In the data rows, 128 means zero.
Some points:
[168 131 205 107 121  89 197 196 105  49 128 174  83 209  82 167 223 116  84 126  91 115  85 137  86  95 120  88 167 108 153 100 118 131 162  69]
[128 179 136  95 149 127 190 131 178  63 180 107 160  98 112 138 135 138 118 129 179 105 157 115 110 139 101 162 152 135 121 131  77 169 169  71]
[127 117 128 104  84 142  93 110 210 196  89 112 114 240 127 195 112 158 104 146 162 115 154 109 151 191 125 123 137 205 165 102 146  64 132 145]
[122 118 113 137  85 172 118 141 146 156  95 109  68 130 104 100 135  85  96 122 133 124 161 136 100 128 128 109 129 104  94 142 155 104 144 130]
[  8 139 160 145  21 127  95 186 189 181  32 161  29  70 137 146 139 145 233 129  94 119  33 185   0 125  74 112  94 214  59  43 111  66  84  78]
[ 90 145 110 110 102 139 135 107 189 110  32 127  93 142 135 195 133 174  99 128 176  65 163 115 129  63  77  93 157 133 137 191 152  61 101  90]
[137 152 134 118 176 184  49 122  83 172 177  88 181 100 190 133 198 126 132 152  58 142 109  60 183 146 170  58  92  68 112 173 142 165 154 164]
[144 117 145 136 155 163  95 106 137 170  60  82 138 133 128 194 137 101  93  98 166 143 150 133 150 111 110 111 128 102 144 162 159 127 158 122]
[128 119 144 121 124 104 166 126 155 117  91 143 155 133 135 117  89 136 100 138 168 125 110 146 140 111 131  98 100 132 159 121 198 122 110  83]
[143 132 104 136 183 142  98  38 144 108  86 117  86  80 161 144 101  35  75  93 119 139 132  88 169 136 101 166 170 112 159 204 137 154 190  98]
[116 169 160 156  97 145 141 182 120 103 193 121 156 118  76 110 133 188 104 137  99 165 138 155 143 175 142 140  94  84  76 118 108 149 117 116]
[190 160 127 142 146 152 108  42  79 154 195 194  98 150 192 104 116 150 202  57   4  96 153  54 164 124 187 180  90 143 203 180 161 144 145 128]
[123 129 172  95 142 102 117  82 138 126  31 168 120 169 126 207 160  81 154  96 149 125 154  99 146 180 143 148 172 186 214 155 105 176 122 143]
[177 108  72 149 162  99 115 142 121  96  88 159 128 140 171 138 178  95 179  84 153  90 104 148 178 189 151 144 112 212  99 114  70  78 187 105]
[158 139  43 107 125  90 152  36 163 156   5 159  99  81 172 151 125 132 113 182 126  92 171 126  57  78 104 162 165 116 169 178 169  51 142 139]
[131  41  38 183 151  63 131  53  69 148  67  84 138 110 111 137 117 108 137 162 130  70 134  62 165  94 137 137  25 130 191 149 165  62 162 145]
[144 129 173 132 116 115 109 154 149 118  82 130  99 146  99 149 103 144  89 147 154 101 170 134 150 128  70 169 214 149 116 160 189  87 103 164]
[171  29 107 143  93 144  61 105  48 168 192 158 122 156  33  22 119  85 119  52  44 236 181 175 141 128 108  52  87 114 130 138 193 214 158 151]
[ 88 149 135 156 123 166 129 205 106  70 177  92  87 107  82 123  95 170 111 162 142 170 137 143 144 134 163 125  99 128 117  47 165  60  86  99]
[110 127 174 145 129 167 122 114 100 143 206  96 105  77 122 202 183 109 107 100  72 154 176 138 128 211 121 121 140 194  30 188  79 123  90 183]
[121  92 128  97 152 153  99 135 120 134 145 143 138 151 103  90 123 113 140 157 145 129 133 168 159 142 143 124 144  86 100 122 150 135 101 105]
[139 167 139  68 136  71 135 158 140  81 173 167 122 150 109 154 151  80  29  99 117 158 167 100 184 115 108 186 175 164 112  54  89 168 166  94]
[107 165 101 116 119 148 135  93 146 200 100  98 136 147 155 101 121 138  91 137 156 125 145 118 111 130 115 164 210 161 145 133 165 114 139 131]
[130 176 155  62 165 177  88 187 111 102 213 103  82 109  84 156  88 170  80 118 127 123 159 172 194 129 128 160 116 106  79 136  92 164 160 105]
[195  71  75 196 122  78 125  89 145  75 142  91 146 186 144  86 101  88 134  48  44 138 134 124 132 166  51 189 245  72 102 151 206 169 126  57]
[131 142 141  71  49  98  82  89 175 189  87 137  93 128 140 212 144 219 175 115 154  75  46 195   0  58  52 145 135 144 172  54  68  94  99  96]
[ 89 181 184 166 104 156 111 111 120 122  80 131 158 111 119 136 114  84 128  98 150 164 138  95 187 191 133 145  87 133  88 184 179 129 152 112]
[174 139  82  92 157 129 178 155 255 180 100 119 132 124   7  58 174 159 179 194 140 192 154 134 168 111  99 169 116  59 224  87 110  84  73 234]
[ 93 113  72 117 115  78 103 183 106 213  57 207 185 148 166 118 160  78 130 187 148 182 179 106 128 140  96  70 102 146 184  79 141 105 100 197]
[102 123 142 130 146 134 134 155 143 175  58 143 126 225 164 168 161 119 118 137 183  81 137 135 129 100 125  53  72 144 105 123  61  99 129 142]
[133 182 131 156 190 124 147 105 144  79 204  93  87  51 139 107 118  69 146 110 121  96 126 122 125 141  84 168 106 112  73 205  78 130 154  81]
[186 119  42 119  74 150  67 194 111 198 217 178  57 102 175 232  84  58 170  92 100  98 191 118 161 107 123 100 138 151  89 140 194 184 133  55]
[164  83 137 178 121 197 108 149 122  88 228  89 138  91 159  44  76 138  97 149 136 120  87 133 136 172 167 178 168 128 114 136 142 224 177  97]
[151 128 174 134 135  78 102  70 164 120 129 116 147  99 171 104 132 107 108 112 126 127 203 139 139 116  80 171 185 117 133 178 169 120 164 117]
[ 95 157 107  70 123 138 117 162 107  92 147  91 107 163 114  92 125 176  64 146 121  97 101 118 155 122 152 160 126 124 165 108  92 155 153 155]
[134 159 125 136 138 175 132 217 137 177 151 156 161 117 181 180 145 133 144 135 133 168 152 149 161 185 157 111 133 197  92  74  71 166  96 150]
[ 43 131 106  26 131  86  92   0  89   0 183 105 140 121 248  81  66 152 255  15 255 118  19   0   0 189  35  85  60   0 148 193 160 223  55 148]
[110 157 141 132  86 158 136 107 131 146 110  76  50 132 140 111 162  95  87 159 129 128 150  83 163  86 108 131 114 165 112 175 136  82 134 129]
[ 94 121  74 110 112  92 165 101 114 149  30 148 158 151 109  88 100 138 118 134 109  87 132 140  72 102 105 137 144 130 157 152 137  72 104 174]
[132  94 130 129 130 159 161 109 176 117 166 109 170 120 113 103  98 128 109 114 104  92 112 118  85 135 120 164 124  92 138 178 157 108 119 108]
[130 142  86 157 176 196 138 117 131 213  57 127  88 174 136 124  65 137 150  88 156 178 141  67 104  96 114 146 165 116 138 185 152 129 149 155]
[ 97 132 128 142  93 161 141 132 153 131 135 132  81 128 154 115 134 161 112 156 166 102 133 122 113 157 118  93 130 125 122  95  92  42 109 156]
[112 209  65  92 143 100 127  93 148 120   8  86 141 125 161 192 128 186 113 187 145  44 145  66  99 124 106 117 170  93 148 206 164  75 105 107]
[ 87 150 130 167 158 163 159 181 152 100 119  68 111 164 100 142 110 140  86  81 149 129 189  87 158  89 113 110  89  94  57 116 105 141 143  43]
[161 177 158 166 132  96 126 169 183  56 142 122  94   5 112 147 119 172 180 111 142  87 102  49 123 112  99 110  92 141 113 167 153 158  99 125]
[103 158 127 112  91 128  76 210 128 127 188  83 130 100 153 126  89 139 107 117 103  90 152 122 177 117 113 139 122 139 120 202 156 137 175 123]
[171 109 139 165 159 139  77 136 138 137  76 117 135 182 148 145 128 116 114 136 138 165 120 157 112  90 103 107  91 136 140 131 130  89  95 133]
[ 85 183 103 101 129  85 175 121 125 117  66  93  98  89 101 134 163 179 133 145 132 112 108 110  83 108 120 109 120 139 155 109  94  69 129 145]
[129 106  48 213 175 151 167  68 116  65 126 117 144 103 122 167 112  54  61 146  99 132 189 142 111  71 109 139 154 153 145 114 225 126 133 108]
[138  79  87 239 139 122 107 138 124 185 142 165 214 209 101 176 143  39  92 133  95 188 142 193 126 149 134  73 138 125 194 112 220 139  93  87]
[164  67 149 107 176  57 102 111  83 171 105 162 161 150 121 139 110 108 146  83 171 108 150 113 124 108 113 166 118 143 125 182 100 144  95 139]
[ 97 112 158 179 108  71  95  40 117 146  97 109 169 106  69 116 107  76 139 116 111 140 123  87 132  85 127 163 165 131 149 145  97 125 144 155]
[109 116 137 128 146 117 121 133 126 106 139 137 144 115  72 142 143 161 120 119 110 131 141 157 162 118 146 111  76 142 121  68 164 150  74 114]
[195  60  93 164 162  97 115 155 168  71  91  80 146 132 148 156  89  76 122  67  92 102 119 103 151 132  86 129 163  93 113 177 158 116 157  50]
[ 80 142 148 110 162 209 130 171 147 238 112 138  73 109 133 103 184 204 121 138 214 178  78 162  20  98 148 146 109  85  66  61 109 139 163 152]
[201 113  22  68 138 110 160 115 187 105   0 192 134 192 124 141 221  81 131 161 176  17  33 117 145 173 129 169  78 177 125 103  89  60 154  98]
[165 117 171 150  50 135 194 124 128 123 138 165 129  82 120 131  98 162 157 140 108  95  98 195 122 149 188 158 100 123 102 144  78 157 139 180]
[122  84 115  63 162 125 114 129 130 152  76 157 162 207 110  92 128 158 101 135 155 121 121 125 166 141  79 179 217 113 204 104 177 122 165 167]
[255  28 115  66 210 252 142  31 148   0 191 146 124 227 107   0  32  92 199 214 172 255  31 149  54   0 182 190  89 213 145   0 216  79 156  62]
[111 121 109 128  42 101 165 133 164 117  59 147  74 109  83 138 131 174 166 163 170  97  62 118  89  56 130  95 111 156 133  52 163   0 109 171]
[187  88 128 178 148 115 163 146 120  85 230 131 100  84 145 139  55  63 202 132 111 106 110 151 206 202 102 126 126 158  30 242  87 142 179 156]
[ 38 155 222  85 132  90 147 221  81 144 182 114 131 145 245   0 144 176  78 166 206 227 155  76 110 117 193  93  40 103  48  56  56 120 147 232]
[135  48  97 191 117 146  84 155 147 110  99 120 119 165 116 153 172  84 134 131  81 107 119 150 118  81 137  99 100  97  40 192 192 118 152 134]
[ 35  71 174 202  97 139 106 209 129 196 130 146  93  68 169  69 118  72 130 206 151 194  90 103 183 129 139 151  25 118 111 101  80 170  94  59]
[141 135 114  85 117  86 151  78 129 133 108 158 177 113 100 150 114  84 160  65 130 136 149 165 143 178 158 159 172 152 116 148 156 169 114 120]
[165 104 157 143 138 109 127 178 100 134 155 177 142 112 100 101 166 156 136 158 125  82 109 138 165 166 148 110  56 139  65  60 100 132 121 151]
[197 101 127 164 126 111  99 134  90 133 194  93 137 111 119 177  53 103 108 104  87 140 164 152 193 183 160 109 185 181 112 155 130 191  92 129]
[145 143 145  99 139 125 139 122  96 120 117 121 115 155 126 196 132 130 145 124 175 121 160 164 152 135 156 122 104 156 151 119 152  98 136 147]
[122  79  42 130 150  98 158  88 138 123 207 156 110 142 189 126 186 171 125  85 127 154 179 162 187 152 168 118  76 198 135 194 191 185 155 139]
[128  81 106  80 133 155 171 128 109 173  71 206 177 157  71 165  90 134 133 123 150 112  87 187 179 200  84 121 151  74 166 134 146  98 115 159]
[ 91 150 127 110  95 160 121 180 121 157 113 104 101 156 124 127 139 188 126 159 208 127 191 156 125 117 159  94  87 112 146  80  73  95  85 113]
[105 211 222 110 101 184 107 150 184 112 160 167  57  57 251 174 107 168 169  82  86 135  72 162  46 141  65 158  86 175  54 116  65 158 142 100]
[139 133 117 143 152 146 112 138 112 126 161 120 159  96 136 113  80  70  98  64 128 121 124 100 148 124 155 173 160 170 123 179 135 182 170 111]
[112 142 120 127 146 182 113 117 132 130  86  92 110 149 136 163 149 142  90 160 169  97 180 149 117  98  93 101 102  95 128 124 109 111 105 116]
[183 119 156 135 168 207 124 139 139 145 222  71 126 155 113 137 147 110 100  86 139  95 136 108 145 100 110 110  80  94  75 128  52 214 139 101]
Along one direction, these points spread out more than along any other. Take the direction at right angles to it along which they spread out most. Then take the direction at right angles to both along which they spread out most. Go by this last direction. How far along it is each point below, from 0 to 99? 50 is the average, and the first point above lies past it. One standard deviation of the points above along it is 16.
[ 79 115 202 192 161 185 123 217 120  83 182 155 139  58  78  56 118 107 148 178 112 114  72  58 124 153 191  55  69 104  53  89  41 151 162 116] 55
[160  85  99 114 127  97  78 167 104 158  94 147 153 102 161 150  82  76 157  65  98 166 147 173 198 160 112 132 195 128 158 111 164 222 111 162] 58
[122 154 152 133 174 183 105 203  79  90 255  70 158 103 175  95 152 122 131 109 105 138 152 179 112 143 179 184 103 124 115 106  46 147 163 153] 53
[136 117 152 146 134 153 181 141 133 149 214 104 150 140 188 157 152 129 111  96 181 180 141 166 161 114 172  86  58 113 102  93  97 154 137  80] 60
[147 142 162 146 183 180 144 102  95  99 217  96 151  90  82  96 141 119  84 134 117 121 114 133 148  99 185 124 137 112  99  90  77 150 142  77] 59
[ 95 168  90  51  93  45 210  80 147  76 140 108 110 108  70 100 151 153 142 150  92  93 135 166  69  60  67 197 177 132 110 143  87 130 148  74] 33
[145 135 145  96 140 149 110 144 168 104 132 131 130 109 148 147 107 121 105 101 134 117 151 173 138 105 109 177 162 139  79 131 109 156 157 153] 44
[155 200 233  77 132 109 216 103 108 117 148  93  78 135 200  75 174 117 179 144 121  92  80 182 104  39 158 107 219 144 213  91 162  46 201 155] 48
[135  72 109 138 128  94 121  95 144 118 100 154 121 120 115 119  98 145 125 171  77 134 144 149 150  94 108 112 146 114  73 161 182 124  99 171] 56
[124 150 122 166 136 176 107 147  91 116 176 119 126 125 128 139 136 145 114 148 115  99  96 115 168 131 166 114 105 117 112 120 103 169 159 125] 52
[127 112 197 129 171 158 135 176  96  76 227  99 158 127 136  73 145 164 120 125 121 120  97 147 101 148 161 137 120  66  80 108  25 182 131 145] 50
[151 181 154 112 135 129 108 180 166 139 125 117  79 154 129 174  93 139 175 125 155  90 140 119 118 169 107 109 122 123 140 133 138 151  85  54] 37
[158 146 148 220 180  85  47   0 142 125 145  82 111  90 126 118 120  24  84 108  77 151 158 127 165 150  94 153 204 128  74 199 137 185 154  93] 37
[118 162 199 120  74 182  96 108 156 103 176  73 113 153  84  85 134 152 116 162 194 105 199 117 133 249 223 182  69 112 109  74 163 114 146  65] 57
